Each row is where one point has got to under a steady rotation. How many ticks took it there?
The counts run from 0 to 337.
[-0.55  0.77 -1.31 -0.52  0.03  1.69  0.25  0.22  1.62 -2.73 -0.16  2.76
 -1.83 -0.73  2.08  0.49  0.73 -0.25 -2.17  1.43  0.99 -0.42  1.02 -0.40
 -2.64 -1.43  3.49  1.02  0.07 -0.28  0.31  1.48  1.60 -1.47  0.36  3.45
  0.20  0.05 -0.66  2.27 -1.24 -1.63 -0.78  1.23 -0.74  2.74  0.88 -1.91
 -1.92  2.27  1.12] => 286
[-0.27  2.06  0.33  0.73 -0.04  0.48  2.46 -0.68  3.25 -1.73 -0.25 -0.50
 -3.17 -2.00  2.15  0.30 -0.44 -0.88 -0.95 -0.02  1.54 -2.07 -1.17  0.62
  1.39  1.51  2.14  0.13 -3.22  0.04  1.11 -0.20  0.56 -1.79  0.20  0.81
 -2.46 -0.57  0.77  1.64 -0.66 -0.96 -0.08 -1.72 -2.17 -0.39 -0.26 -2.28
 -0.36  2.27  0.44] => 25
[ 0.38  2.64 -2.26  0.89  1.90  1.23 -1.27  1.96  2.56 -0.61  0.31  2.45
  0.71 -1.25 -0.49 -0.06 -0.19  1.31  1.80 -3.69 -1.15  0.77 -0.77  1.92
 -0.62  1.48 -1.88  1.27 -0.21  1.19  0.58 -1.21  0.06  2.90  0.83  1.00
 -1.51 -0.51  2.22 -1.84  1.13  0.14 -1.09  0.71  0.95  1.17  2.17 -0.80
 -0.62 -1.67 -0.47] => 333
[-0.39  0.13 -0.50 -1.82  1.28  0.90  0.62 -0.60  2.64 -1.16 -1.13  1.63
 -1.42 -0.58  1.41 -1.87 -1.37 -0.81  1.08 -1.61  0.96  0.87 -2.01 -0.19
  1.14 -0.53  1.11 -0.20 -1.60  0.78  1.27 -1.15 -0.59 -2.83  3.02  1.99
 -0.54 -1.71  1.75  2.95  0.21  0.23 -2.50  1.71 -0.87  0.71 -0.65  0.47
  0.23  3.61 -0.58] => 35
[-0.09 -1.02 -0.35  0.97 -0.87  1.16 -2.05  0.43  2.93 -0.65  0.97  2.19
 -0.01 -0.34  3.39 -0.67  1.06 -0.88 -1.35  0.33  0.12  0.45 -0.11  0.42
  0.77  2.85  4.08  0.89  0.93 -0.20  1.66  2.54 -0.51  1.06  1.27  0.86
 -1.89 -0.70  1.37  2.36 -1.86 -2.51 -0.37 -0.84  0.56  1.15 -0.46 -1.48
 -0.38 -1.42  1.88] => 142
[ 1.31  0.27  0.39 -0.53 -0.52  0.32  0.39  0.29  0.06 -0.25 -0.30  1.07
 -0.72 -1.07  1.22  1.13 -1.23  1.37  1.90 -1.25  0.45  2.52  0.14 -1.88
  4.14  0.31 -1.44 -1.13 -1.23  1.28  4.41  0.62  1.46  0.18 -1.23  2.69
 -2.17 -0.27  1.78  2.93 -2.87 -1.66 -0.72 -0.60 -1.98 -0.81 -1.33  1.01
 -0.03 -0.16  1.50] => 307
[ 0.09 -0.72 -0.91 -0.74  1.69  1.67 -0.07 -0.42  1.75 -1.58 -1.58  3.62
 -2.15  0.63  0.37 -0.05 -0.52  1.57  1.52 -0.15 -0.16  2.68  2.36  0.32
  0.47 -2.49 -1.16  0.41 -0.19  1.03  0.69  0.86 -0.02 -1.50  1.09  3.32
 -1.05  0.27 -0.62  1.20  0.01  0.24 -1.18  3.48 -0.90  3.58  0.72  0.51
 -0.40  2.30 -0.24] => 288
[ 1.37  0.78 -0.51  1.26  0.11  2.17 -3.17  1.07  1.05  0.62  1.42  1.85
  1.73 -0.66 -1.15  1.35  1.71  2.54  0.36  0.46 -3.34  1.17  0.46 -0.51
 -1.76 -0.22 -1.97 -0.36 -0.09 -0.86 -1.48  1.81 -2.04  1.44  0.56  1.48
 -1.27  0.86  0.55 -0.58 -0.39 -2.67  0.18  1.72  2.12  3.69 -1.20 -0.44
 -0.57 -1.50 -0.14] => 252
[ 0.03  1.05  0.75  0.24 -1.91  2.47 -1.29  2.96  2.08 -2.08  1.24  0.96
  1.43 -1.12 -3.04  2.31  1.20 -0.43 -0.46 -1.48 -2.08 -1.08 -0.13  0.47
 -2.63 -0.75  1.04  1.35 -1.59 -0.90 -0.46 -0.03 -1.78 -0.34 -0.28  2.24
 -1.13  0.98  1.93 -0.47  2.83  0.09  0.27 -0.08  1.53  2.02  0.91 -2.07
 -0.84  2.72  0.57] => 89
[-0.10  2.01 -0.37  0.82 -1.26  0.59  1.26 -0.68  0.51 -1.62  0.65 -0.10
 -1.21 -2.73  0.42  1.43 -0.67  0.32 -0.59 -0.15 -0.53 -1.81  0.23 -0.02
  1.17 -1.92  1.23  0.95 -0.42  0.11  3.15  1.27 -0.73 -1.41  0.08  5.15
 -0.74 -0.26 -0.27  2.70 -0.68 -2.28 -1.09 -0.29 -2.18  1.74 -1.71 -0.26
  1.07  1.78 -2.00] => 296
[ 0.24  1.69 -2.33 -0.51  2.63  0.94 -0.97 -0.15  1.53  1.39  0.89  2.43
 -0.66 -2.32  2.99 -1.95  0.57  0.05 -0.41 -0.47 -0.05  0.46 -1.15 -2.06
 -1.53  2.91  1.01  0.68 -0.39  1.09  2.33  0.58  0.35  1.14  1.02  0.24
 -2.23 -1.20  3.37  1.49 -2.48  0.28 -0.96 -0.18  1.53 -1.92  2.12 -0.91
 -1.53 -1.91  1.50] => 321
[-2.12  2.98  1.20 -1.40 -1.19  2.29  0.86 -0.35 -0.06 -1.21 -1.29 -1.49
 -1.37 -0.86 -1.64  0.82  1.57  1.68  0.37 -0.76  1.36 -1.56 -0.50 -0.71
 -1.54  0.81 -0.86 -1.74 -4.15 -1.48  1.04 -2.71  0.21 -0.61  0.78  0.71
 -1.43 -0.99  1.02  1.69 -1.44  0.39  1.50 -1.52 -1.68 -2.10 -0.47 -1.61
  1.84  1.68 -0.35] => 192
[ 0.41  2.50 -1.81 -1.12  1.22 -2.13  1.27 -0.67  0.16  1.03 -1.70 -0.25
 -0.76 -3.59 -0.35 -2.89 -1.02  0.09 -0.12 -0.48 -2.76  0.19 -0.17 -1.11
  1.74  0.81 -1.42 -0.64 -1.08  1.85  1.46  1.19  0.83 -0.28  0.94  2.57
  1.09 -0.70  0.53  2.72  0.75  0.03 -0.61  1.04 -3.10 -0.61  1.21  1.11
 -1.40  2.43 -2.04] => 41
[-1.26  1.66 -0.37  1.04 -0.23 -1.93  2.50  0.21 -0.65 -0.93 -1.85  1.02
 -0.86 -0.31 -0.46 -0.12  0.10  1.92 -0.37 -1.67 -0.50 -0.27  1.14 -0.64
  2.56  0.53 -0.99 -0.80 -0.04 -0.77  4.20  1.57 -1.11 -0.42  1.99  2.90
  0.16  0.21 -0.72  2.52 -2.27  1.02 -0.04  0.16 -1.40 -0.78  0.47 -0.17
  1.79  2.70 -1.13] => 301
[-0.48  2.91  0.83  1.34  0.99 -0.37  3.14  0.89  0.91 -1.29  0.53  1.43
 -1.65 -1.97 -1.37  2.82  1.66  2.73 -0.16  0.11 -0.59 -0.23  0.71  0.47
  1.06  1.24 -1.32  0.74 -0.81 -1.62 -0.32  1.82  1.56  0.41  1.52  1.63
 -2.11  0.91  0.25  0.98 -2.53 -1.20  1.58 -1.24  1.23  0.05  2.10 -2.81
 -1.41  2.92  0.84] => 14
[ 0.53 -2.32  0.81  0.23 -2.51 -0.22 -2.64  2.06  0.82  2.01  0.66  0.31
  0.39 -1.06  0.39 -1.70 -0.21 -2.76 -2.32 -1.90 -1.57 -0.19 -1.59 -1.89
  0.63  1.42  2.36 -2.47 -1.12  0.57  2.67  0.63 -2.19 -2.25 -0.19  0.94
 -1.07 -0.50  3.01  2.12  0.48  1.81 -0.25 -0.28 -0.30 -0.32 -1.17 -0.30
  0.42  0.81  0.88] => 232
[-2.58 -1.59 -2.72  2.65 -0.54  0.06  1.23  1.11 -0.12  1.74 -0.68  0.90
 -1.61 -2.98 -1.18 -0.67  0.47  0.68  0.90 -2.26 -0.68  2.08 -2.45  0.40
  1.18  2.03  1.40 -0.39 -1.11 -0.51  0.27  0.82  0.93 -0.16  3.72  1.93
 -2.28 -0.46  0.74  2.72 -0.11  0.86  1.38  1.39  0.68 -1.25  0.45  0.64
  1.71  1.74 -0.85] => 157
[ 2.09  3.56 -1.97 -0.16  1.10  0.63  1.31  0.51  0.25 -0.85  0.00  2.12
 -1.30 -2.40  0.79  0.24 -0.57  1.56  1.93 -2.25  0.07  0.90 -1.67 -0.89
 -0.91 -0.05 -0.67 -0.21 -2.03 -0.19  3.09  1.05 -0.92  2.08  1.87  0.45
 -2.25 -0.70  0.13 -0.10 -3.69 -0.70 -1.87  0.25 -0.44  0.04 -1.60  0.74
 -1.29 -2.81  0.53] => 315
[-0.12  0.37  0.13  1.18 -1.37 -0.44 -2.60 -0.13  1.34  0.62  2.00  0.48
  3.14  0.53 -0.42 -0.24  2.96  2.98  0.75  0.24 -1.49  2.79  2.86 -0.11
 -0.09  0.41 -0.43 -0.57 -2.86  1.27 -0.50 -0.72 -0.88  0.11 -1.09  1.32
 -0.38  2.26  1.58 -0.34  0.44 -0.78  4.05  0.82  0.28  1.03 -1.25 -2.03
  1.78 -0.14  0.27] => 254
[-0.23  1.15  1.21 -0.50 -0.32 -2.34  0.23 -0.15 -0.32  0.34 -0.45  2.60
 -1.74 -1.03  0.51 -1.34  2.37  0.20 -1.03  0.58 -1.59  1.72  1.92 -0.76
  0.80 -1.65 -1.46 -2.61 -0.61 -0.58  1.15  1.95 -0.69 -1.83  1.90  0.62
 -0.50  1.71  1.88  3.29 -1.93  1.72  0.20  2.64  0.02  0.44  2.04 -0.56
 -0.37  1.99 -1.00] => 122
[ 0.03  0.42 -2.76  2.50 -1.09  0.78 -0.06  2.74  0.65 -0.57  0.20  2.79
 -1.34 -2.40  1.58  1.50 -0.91  0.07  1.11 -2.84 -0.26  2.96 -1.68  0.96
 -1.64  1.27  0.64  0.45 -0.61 -1.01  1.14  0.95  1.52  1.44  2.38  1.44
 -3.39  0.01 -0.03  0.95 -0.20 -0.19 -0.46  1.70 -0.38  2.02 -1.47  0.64
 -0.60 -2.31 -0.23] => 153
[-0.13  0.19 -0.06  1.03 -2.00  2.26 -3.29  0.68  0.95  0.56  3.12  1.15
  1.64 -2.22 -1.41  2.04  2.14  0.77 -0.16  0.49 -3.44 -0.77 -0.81 -0.23
 -1.65 -0.79  1.05 -0.40  0.05 -2.05 -0.68  0.46 -1.78  0.19  0.80  2.36
 -1.52 -0.52  1.52  0.27 -0.46 -2.50  0.74  0.38  2.58  2.31 -1.10 -0.73
 -0.11 -0.45 -0.20] => 251
[ 2.12  4.14  1.35 -1.30 -1.08  2.01  0.48 -0.69  1.04 -0.17  0.88 -0.53
 -1.67 -2.15  0.22 -1.79 -0.03 -1.65 -0.09  1.37 -0.68 -1.08 -1.12  0.62
  0.34  0.19  0.15  0.24 -3.19  1.29  1.43 -0.17  1.77 -1.41 -0.97  0.69
 -0.13 -0.32  2.31  2.77  0.10  0.53 -0.43 -2.67 -0.53 -0.56  3.94 -0.75
 -1.68  1.39  1.08] => 204
[-0.21  0.62  1.29  2.23 -1.94  0.75 -0.54  1.92  1.68  0.59 -0.02  1.26
 -1.01 -1.25  1.40  1.84  1.82  0.09 -2.11  1.69 -0.29  0.62  0.96 -0.08
  0.72  1.83 -0.17  0.33 -2.67 -1.33 -1.50  1.15  0.02 -2.63  0.87  0.90
 -3.31  1.45  0.94  0.61  0.18 -0.66  3.73 -1.31 -0.04 -0.17  0.60 -2.79
 -0.69  2.34  1.89] => 267
[-0.35 -0.50 -1.34 -0.96  0.85  2.62  0.27 -0.43  2.39 -2.30 -0.83  3.01
 -1.87  0.22  1.16  0.11  0.55  1.30 -0.16 -0.19  0.27  0.70  0.76  0.49
 -2.11 -1.60  1.59  0.71  0.50  0.16  0.74  1.15  0.17 -0.70  2.16  3.82
  0.08 -0.69 -1.56  1.59 -0.18 -0.93 -1.31  3.31 -1.09  4.42  0.37 -0.87
 -0.82  2.07 -0.96] => 287
[ 1.32  0.66  0.32  1.36 -1.47  2.13  0.69  0.00  0.31 -1.62 -1.02  1.15
 -4.37 -2.38  0.09  2.37 -0.67 -0.52 -0.29  0.98 -0.72  1.29 -0.35  2.34
 -0.35 -0.81 -0.97 -0.73 -2.35 -0.44 -1.32  0.11  2.25 -1.82  1.38  2.50
 -4.53  1.05 -0.79  1.70  0.87 -0.24 -0.23  1.08 -0.82  2.46  0.66 -0.19
 -0.62  1.16 -0.74] => 279
[ 0.80  1.08 -0.32  0.21  2.21 -0.94  2.67 -1.12  2.93 -1.08 -2.19 -0.47
 -2.78 -0.65  0.98 -0.99 -0.13  1.29 -0.42 -0.27  0.42  1.12  0.67  0.05
  3.49  3.37 -2.50 -0.45 -0.66  0.90  0.33 -0.12  0.84 -0.71  3.63  0.18
 -2.15  0.60  0.26  1.05 -0.59 -0.15  0.23 -0.61 -1.65  0.35  1.57 -1.51
 -0.13  2.89 -1.32] => 23
[ 0.10  1.55 -1.57 -0.41 -1.95  1.41 -1.36  0.23  0.49  0.72  0.56 -1.67
  2.72 -0.24 -2.02 -2.20  2.30  0.97  1.34 -1.63  0.47  2.67  0.60 -1.60
 -3.44  1.70  0.46  0.04 -2.93  1.21  1.25 -1.74 -0.91  1.89  2.21 -1.11
  0.58 -0.24  2.07  0.81  1.62  1.37  2.21 -0.13 -0.94  0.39 -0.33 -0.36
  1.69  0.45  0.24] => 75
[ 1.72 -0.28  1.80  1.26 -1.68  0.71 -1.00  1.50  2.10 -0.39 -0.35 -0.49
 -1.02 -0.69 -2.26  2.05 -0.57  0.02 -1.66 -1.39 -1.90  0.22  1.29  0.75
  1.75 -0.26 -3.91 -1.41 -0.52  0.03  0.21 -1.43 -1.63 -2.28 -0.48  2.72
 -3.27 -0.34  0.47 -1.01  2.74  1.14 -0.40  0.11 -2.06  3.35 -0.76 -0.99
  1.04  2.07 -1.57] => 99
[-0.37  2.16 -0.18  0.90  0.13  0.80  1.14  1.93  1.08 -0.80 -0.12  1.54
  0.51 -0.01 -0.99  3.26 -1.05  3.27  1.40 -1.47 -0.14  0.33 -0.57 -1.45
  1.66 -1.31 -3.90  0.94 -2.62  0.12  0.36 -2.16 -1.28 -2.27  0.88  3.36
 -1.33 -0.17  0.77 -0.48 -0.50 -1.94  0.29 -0.57 -0.60 -0.31 -1.53  0.07
  0.28  3.50 -0.12] => 180
[-2.29  1.65  0.23 -1.57 -0.39 -0.77  2.15  1.18  0.86 -2.02 -3.01  0.52
 -2.41 -2.13 -0.67  1.05  0.38  0.32 -0.04 -2.46  0.50  0.69 -1.81 -0.65
 -0.77  1.52  0.50 -1.28 -1.15 -1.92  1.30  0.71  2.30  1.36  2.38  2.23
 -0.49 -0.25  0.29  3.20 -0.56  0.14 -0.91  1.33 -2.60 -0.34  0.47 -1.52
 -1.21  2.34 -0.45] => 31
[ 0.00  1.85 -0.80 -0.54  0.55  0.90  1.55 -0.05  1.03  0.31  0.13 -0.04
 -0.46  0.83 -0.83  0.37  0.69  3.28  0.21 -1.57  0.51  0.46  0.64 -2.11
 -0.12  3.08 -3.60 -0.48  0.38  0.35  0.85 -2.79 -0.76  0.63  3.83  0.34
  1.55 -1.31  0.14  0.81 -1.38 -1.72 -0.47 -1.88 -0.95  0.53  0.30 -0.03
  0.83  2.84 -1.83] => 184
[ 1.41  2.69 -0.85  1.38 -0.56  0.55 -2.16  1.62  1.11  1.57 -0.03  2.49
  1.64  0.23  1.06 -0.61 -1.45  0.84  1.86 -3.91 -0.57  1.40 -0.09 -1.33
 -0.48  0.53 -3.08  0.16  0.71 -0.28  2.96 -1.06 -3.28  2.06  2.33  0.06
 -0.32 -2.40  1.06 -0.40 -0.09  0.95 -0.73 -0.37 -1.64  1.02 -1.22  1.39
  0.86 -1.38  0.40] => 63
[-1.12  0.37 -5.02  0.69  1.48  0.09  1.15  0.72  0.51 -0.12  0.09  0.89
  0.60 -1.22 -1.26 -0.48  0.47  3.76  0.26 -1.32 -1.53  1.59 -0.34 -0.28
 -2.48  2.33  0.15  0.81 -0.93  1.57 -0.43 -0.25 -0.16  2.07  2.99  3.41
  1.34  0.94 -0.52  0.12  0.54 -0.70  0.48  1.85  0.77  0.84  1.48  0.29
  0.10  1.31 -2.11] => 166
[ 2.78  1.24 -1.91  0.25 -1.66 -1.72 -0.58  2.38 -2.00  2.50  1.87  1.18
  0.20 -3.08 -1.63 -0.44  0.45 -0.13 -1.56 -0.01 -4.03  1.56 -1.77 -2.05
 -2.03  0.88 -0.06 -2.94 -1.41  0.30  0.49  2.86  0.07  1.02  0.58  0.33
 -0.07  1.52  1.38  1.49 -0.49  0.36  0.70 -1.09  0.97  0.72  0.11  0.29
 -1.93 -0.17 -0.69] => 239
[ 0.29  1.53  0.19 -2.57 -0.62  0.30 -1.71 -1.21 -0.23 -0.80 -0.77  1.60
 -1.87 -0.67  0.76 -1.11  2.43  0.63 -2.05  1.20 -0.86  0.66  2.37 -0.50
 -2.72 -1.08  0.72 -3.74 -2.10 -0.23  1.37  1.36  1.88  0.55 -2.03  1.11
 -0.12  0.80 -0.25  1.29 -2.98  0.04  0.50  1.54 -1.94  2.27 -0.91 -2.00
 -1.13 -1.77  0.02] => 119
[ 1.33  3.09  0.51 -0.65  1.61  2.48 -0.48 -1.19  1.20  0.65 -2.20  0.57
 -2.09  0.26  0.51 -0.22  0.04  2.32  1.09  0.02  1.07  0.35  1.37 -1.17
 -0.09  1.11 -5.18 -1.30 -2.50  1.40  1.11 -2.93 -1.13 -0.84  0.29  0.65
 -3.10 -0.94  0.32 -1.24 -0.34  0.13  0.99 -1.28 -1.98 -0.37  0.33 -0.21
  0.30 -0.47  0.25] => 190
[-0.56  1.76  0.21  0.99 -0.37 -0.27  1.85  0.21 -0.59  0.16 -0.67  1.26
 -2.93 -2.65 -0.85  0.11  1.44  0.33 -1.03  1.41 -1.13  1.26  0.76 -0.74
  0.38 -1.04 -1.30 -0.51 -0.47 -0.51 -0.32  2.38  2.61 -1.91  1.24  3.53
 -0.43  0.41 -1.69  2.37  0.04  0.24  1.89  1.14 -2.42  0.88  2.38 -0.72
 -1.91  4.20  0.31] => 284
[-0.47 -0.08 -1.63 -1.94  2.60  0.59 -0.05 -1.00  3.22 -0.88 -1.27  2.23
 -2.07  0.37  3.01 -3.46  0.08 -0.39 -0.59 -0.62  1.44 -0.01 -1.13 -1.33
  0.01  1.45  2.08 -0.43 -2.12  1.64  1.47 -0.24 -0.37 -1.67  0.89  1.19
  0.20 -1.66  1.45  1.59 -0.59 -0.07 -1.37  1.70 -1.63  0.19  0.92 -1.21
 -0.82  2.91  0.97] => 34
[ 2.10  2.44  0.21  0.30 -1.86  3.23 -1.84  2.36 -0.31  0.24  0.28  0.26
  0.88 -1.85 -2.12  1.86 -0.66  0.21  2.93 -1.69 -1.56  1.45 -2.71 -1.01
 -2.68  0.37 -0.97  0.04 -1.79 -1.26  0.69  0.54 -2.02  1.35  1.87  0.08
 -2.22 -1.15  1.62  0.90  0.37 -0.35  0.26 -1.42  1.18  0.73 -0.92  1.00
 -1.84 -0.78  1.99] => 72
